Each row is where one point has got to under a steady rotation. How many ticks took it there?
The counts run from 0 to 580.
[-25  22   3 -29  36 -15   1   0  17 -53   5 -17  22  21 -17 -27  35  -8
  25 -15   1 -32  22  -4  20 -23  30 -19   9  11 -23  23   1  -4  -8  -5
  -1 -13  29  -5 -28  -7 -29 -10  27   4   9  10   9 -44  -6 -38  -4   8
   5   0 -30  12]	510
[  7   9   0  -9  17  14  11   5 -16 -49  -9  11  36  17  29   4  21   0
  18 -12  31  -2 -24 -28 -10  28   7   4   7  20  -7  -5 -13 -20  26  -6
 -29   9   2   9 -28  17  24 -52   7   2  25 -15  -5 -53  26 -37  -1  12
 -31  16 -10 -20]	458
[-26  16   9  -5  41  -2  13  20  13 -53  12   1  30  28  -8 -21  24  13
  12 -22 -13 -23   9  -2   9 -32  -1   4  -2  19  -8   4  11   2   2   7
 -27 -21  36  -7 -37 -27  -5 -10   9  13  33   6   4 -37 -11 -32  -5   9
 -30   9 -44   8]	570
[ -9  -8  20  -6  33  -9  19  22   7 -25 -11  -3  34  -5  -4 -14  37 -10
  23   7  28 -20 -18 -29  10   0  11  -1 -12   3 -16  29  -8  -4  20  12
  -8  18  33 -11 -36  24   9 -35  -4 -12  -7 -19 -11 -50  -7 -57 -17   8
 -33   3 -16   3]	568
[-17  -5  16 -44  50 -17  11  -4  -1 -23  16  -2   7   7 -18 -30  33 -12
 -11 -27   3 -30   3 -13   6 -32  11 -19   4   2 -31  36  15 -12 -32   4
 -10 -14  43 -17 -13  -4 -15 -20  21  -8  17   1  10 -49   8 -33  13 -26
  -1  22  -5   7]	142
[-20  -1  25 -11  28  -9  16   5 -26  -5  14  38  14  -1 -19 -48  11  -7
 -18  -8  14  -6   5  -9  25  -9  17   1   0 -18 -15 -16 -17  -6   6  10
  -5  26  42 -20 -33 -18  26  -1  -8  11  -8 -19   1 -54  11  -3  -9  -2
 -41   1 -53   5]	374
[-27  37  10 -15  -3  22  22  16 -13 -16   3  22  -8  20 -24 -21  19  19
  -2 -38  17  12   3  -7  40  -4  34   2  30   1 -24   7 -29   3   2   7
 -42  12   7   0 -57  23  -6 -56 -11 -15  18  12 -17 -33  14  -2   8   4
 -22  11 -24   2]	416
[-17  35  33 -35  37 -11  -9  10  -6 -60   1 -10   2  10  -5 -21  23  -9
   2  -2  -9 -18  24  -9  -1 -45  12 -25  17  21   9   5  -7  -9  11 -25
   6   0  35  10  -2 -30 -33 -14   7  -3   9 -13  30 -48   9 -14  -6 -19
  13  17 -18  22]	471
[-25  25  15  -5  11  19   2  29 -33 -18  -7  51  -3  11 -22 -28  14  48
 -22  -6  10   8  -3  10  40 -10  10   4  21 -15 -24   9   7 -28 -10  13
 -38  -5  -5  13 -30   9  11 -28   9 -11  29  -1   6 -46  19  11  -5   6
   6  19 -22  11]	505
[  7  42  19 -26  10  19  -3  -2 -52 -37   3   5  22  -1   7   7  27 -11
  15   1  17 -17 -28  -4  -2  20   3  -9  -5  -1 -19  -6   0 -31  16 -13
 -22  12  11  22 -11  15  24 -33  29  21  37  -7  12 -53  20 -42   7   1
 -18  24   2 -21]	249
[  0  23  27 -13  44 -11   0   6 -11 -47   1   7  24   1 -17 -22  18  -1
 -17  -1 -11 -13  27  -6   8 -49  12 -22  -6   9   4  -1  22  -2   9 -17
   5 -27  40  11 -10 -22 -18 -10  -4  10  36 -17  18 -58  -2 -33   3 -13
   2  23 -18  16]	123
[-24  17  20 -18  36  -8  -4   2 -31 -53  -2  22   9  13   0 -39   9   8
  21   5   2 -23  15  -8  11 -16   6   7   0  11  -4 -17   2 -12  19 -12
 -17  15  25  -6  -1 -27   9  11  26  16  -3 -13  27 -63  20  10  -6   1
 -21  -1 -63  -4]	353
[-15 -10  23 -29  25  17  -3 -19 -31 -25   0  14  -8 -15 -14 -44   9 -16
 -35  -4  20  10  23  -8  19 -14  33 -20  28 -15 -27  -5 -16 -33  -3   4
   8  11  -7  -9 -12   8  12 -20   2   4   6 -21  16 -60  48  18  -5 -17
   7  21 -23  10]	275
[  3  -7  37 -31  32  -6   2   7 -12 -16  31 -18  30 -13   1   2  43 -13
 -12 -21   4 -22 -19  -8 -13   4 -15   6 -15 -16 -33  38   1 -26  -9   4
 -22  -5  17  -8 -20  18  17 -43  22   5  25 -30  19 -45   5 -24  10 -11
 -13  44  18  -8]	558
[ 12 -13   4 -44  36 -11   4  -3 -26 -32   1   8  23  -5   1 -16  40 -17
  -9  -8  30 -18  -6  -9  -4  -2  22 -12  13   1 -17  40  14 -37 -22  -4
   4 -13  31 -10 -19  -5 -11 -40   2 -10  -1 -13  34 -63   9 -28   1  -9
  -7  27  -7   8]	469
[-13 -34  10  -9  37   1  12  25  29 -46 -13  19  27   2  -8 -20  22   2
  14   9  12 -20  15 -27  10 -19  12 -24  -6  11 -32  26  19  -6   9  13
 -14 -10  -6   1 -27  33   1 -33  16 -19  10 -12 -14 -69  19 -32  -2 -17
 -13   7  -8  -6]	370
[-24   2  31   1  29  -8   6  16  -6 -58  17  17  18   4   8 -26  13  11
  23   7 -17 -16  28  -2   2 -13 -12  13 -27 -11  -1 -23   8  -1  34  -3
  -8   9   3   6 -19 -13  17  11  21  19  14 -29   8 -62  24  11  -8  -3
 -36  14 -50 -10]	502
[ 13  17  35  -1   2 -12   5   8 -30 -36  10   7  17 -17   2   4  44  12
   4  -4  15 -21 -21 -15  -6  15  -3  19   0 -20  -2  28   4 -19  23 -10
 -25  18  -4  19 -11  24   7 -50  -5 -25  -5 -48  34 -64  15  -6   9  -4
 -14  37  -3 -15]	388
[-27   5  12 -21  27  10  -6 -13 -32 -20  28  20  16  18  -2 -41  24   9
 -17 -17  11 -13   5   6  18   4   7   3   9 -28 -36 -24   3 -38  -8   2
 -12   3  -8 -11 -15  -7  35   7  48  37  30  -7  -1 -53  25  10 -13  -2
  -5  25 -29   3]	444
[-12   9  28 -29  22  -2   5  18 -17 -47   7 -22  -4  -1   3 -22   8 -31
  -4 -14 -27  17  31  -5 -11  -6   0 -19  -7  -4   9 -17 -13  -3  35 -17
   7  15  13   0 -37  -7  -6 -34 -15  19  13 -24  23 -57  44  22  -4 -16
 -30  36 -23  -1]	343
[ -7  31  46 -16  39  -8   8  30  15 -61  12 -14   7  20  -1 -13  21 -12
 -15 -18 -25  -4  17 -22   4 -39  -5 -20   3  24  18  -5 -29   6  12  -3
 -14   8  20  11 -29 -23 -27 -34  -4  -3  18 -15  15 -32   7   0  -1 -14
 -15  28   0  19]	322
[-10  -2  29 -31  40 -10  -8  12  15 -43   6 -17  22   1   2 -12  48 -24
  11  -3  24 -20 -17 -40  -2 -10  16 -11  18  23   0  28 -30 -26   0  -7
  -1  19  15 -13 -23   9 -18 -43  12 -26  -4 -27   4 -46   9 -37 -18  -7
   3   9   9  17]	300
[ -9  11  43 -12  32  -6 -12 -22 -12 -42  34   7  23 -13 -11 -30  18 -13
 -10 -25 -14 -22  19 -21  10 -27  -1  -8  -1  -9 -14 -27 -16   0  27 -16
  -5  24   5  -3   6  -3  16  10  31  15  12 -33   7 -46  32   2  10 -22
 -10  10 -22 -12]	234
[-37   4  17 -30  29  -5  -1  25 -27 -12  -3  39 -13   7  -5 -36   1  -5
 -14  -2  21   5  10  -8  37   6  21 -21  14 -25 -33  -4 -16 -23 -19   4
  -5  25 -12  -4 -33  14  14 -19  27  -1  -8  -8   5 -62  42  16 -18 -15
 -22   3 -26   9]	484
[-35  -5  35  -5  24 -16  17  13 -15 -29  20  11   4   0 -16 -42  19  -7
   7  -4  -6 -15  28   6  19 -15  -6  16  -5  -4 -10  11  -3   8  23   9
 -10  29  28 -10 -27  -9   6  -5  -4   1 -18 -19  18 -56  16  14   1  -3
 -43   5 -63   3]	373
[  6   5  32 -19  32  -3 -16   2 -15 -47  11   8  45 -13   6  -9  37   3
  -9  11  31 -28  -7 -16   4  -3   2 -15  14  11 -23  17  11 -38  -7  -5
  -3   0   4  10   7  -8   3 -28  30   2  15 -35  24 -60   2 -40  -5  -7
   8  21  13   1]	101
[-17  30  24 -33  46 -17  -9  32  11 -51   1 -11  22  18  -2 -11  31 -10
   0  -1  -2  -9   7  -9  12 -25   1 -22   2  10   1  11  -8 -12 -17  -5
   3 -13  26  17 -35 -30 -27 -24  10   9  22 -11  23 -40 -17 -32 -27  -2
  -9  22  -3  30]	33
[ -9  37  41 -10   5  23   6  19 -23 -24  -6   2  11  -2 -23   2  24  -6
  28  12  17 -17 -31 -17  15  -1  -7   2  -6  18 -17  13 -25  -2  24  10
 -43  38  35   9 -31   5   2 -44   7  -6  20 -13  -3 -31   4 -46   5  11
 -39   6  -4   1]	70
[-28   2   6 -11  32   1  19  22 -19 -42   1  17   0  19   2 -21   2  -7
   4 -15 -29   1  28   0  -6  -8 -15  -8 -29   0  -6 -12  11   5  18   1
 -28   0  16   9 -31  -4   5 -18   5  13  23   3  10 -62  41  22  12 -10
 -39  24 -48  -9]	134
[  5  -3  -5 -36  38   8   4 -15  -4 -34   9 -20  40  14   6 -15  42 -24
  -6 -32  18 -10  -9 -20 -18   2  28 -14  10  11 -14  10  -3 -27  -5  -2
  -2 -21  28 -20 -31   2   5 -36  11  14  31   2  -7 -48   1 -56  -4   2
  -1  27  -1   4]	340
[-46  14   9 -25  20   3   8  -3 -25 -36   6 -17  -5  14  -9 -34  14 -17
  25 -10 -17 -14  19  12   6  -2   6  12  -3 -12  -6   1  -9 -10  22  -8
 -12  27  35 -25 -39 -19   3  -6   3  28  -3  -1  21 -43  31  17  -8  -2
 -44  10 -60   4]	224
[-13  31  20 -11 -18   4   6 -20 -20 -37  17 -12  10  -8 -17 -10  36  16
  20 -24  -8 -24  12   0  17  -9  27   3   9 -25 -29  20   1 -13  33 -14
 -14  11 -22  26 -15  50   7 -29  28  -8  22 -23   7 -50  17 -21   9  -4
  17  13 -12 -25]	407
[ -6  27  39  -7  11  13   4  10 -14 -47  -7  32  15  -9 -10  -7  28  17
  20   6  36 -26 -21 -27  17   0  -1   8  17  25 -21  20 -22  -1  17   9
 -47  36   7  13 -10   5   0 -34  21 -26   1 -28  13 -50   8 -33  11   3
 -16  -1 -11 -12]	219
[-18   0  17 -23  40  -4   2   3   0 -29  12 -24  18  12 -17 -27  40   2
   0 -15 -11 -23   5   7  -1 -37   5  -3   2   0 -13  39  18 -20 -10  10
 -12 -31  42  -8 -31 -19 -18 -21   3   4  37  -8  28 -44 -13 -33  -8   1
   7  25 -20  19]	490
[-14  -4  25 -17  31  -9   5 -15 -20 -41  17  -9  -7  -5 -13 -32  24  -7
  -6 -39 -24 -17  26 -21  -9 -46   8   6   8   7   5  -1  -4   6  29  -7
 -27   8  40 -25 -11  -7 -13  -8  -4   1   7 -12  12 -57  36  11  16 -22
 -15  12 -45   1]	432
[-28  14  44 -23  28  10   0  16 -11 -47  13  -3   0  -8 -22 -25   1 -14
  -9  -3 -30 -12  45   5  10 -37 -16 -27  -6   4 -23   7  16  -2   9   3
 -12   4   5  13 -15  -8 -17 -20   9   7  31 -14  36 -40  38  15  16 -29
  -7  35 -10   2]	253
[-37  -5  20 -18  28  19   6   3 -19  -1  22   3  11   0 -16 -43   9 -15
 -16 -16  -3   4  17  11  20   4   0 -18  -5 -35 -41 -21  -2 -24  -2  10
  -7  12  -3  -8 -47  10  34  -8  28  39  31  -5  -4 -46  35   3  -2  -2
 -25  32 -28  -6]	96
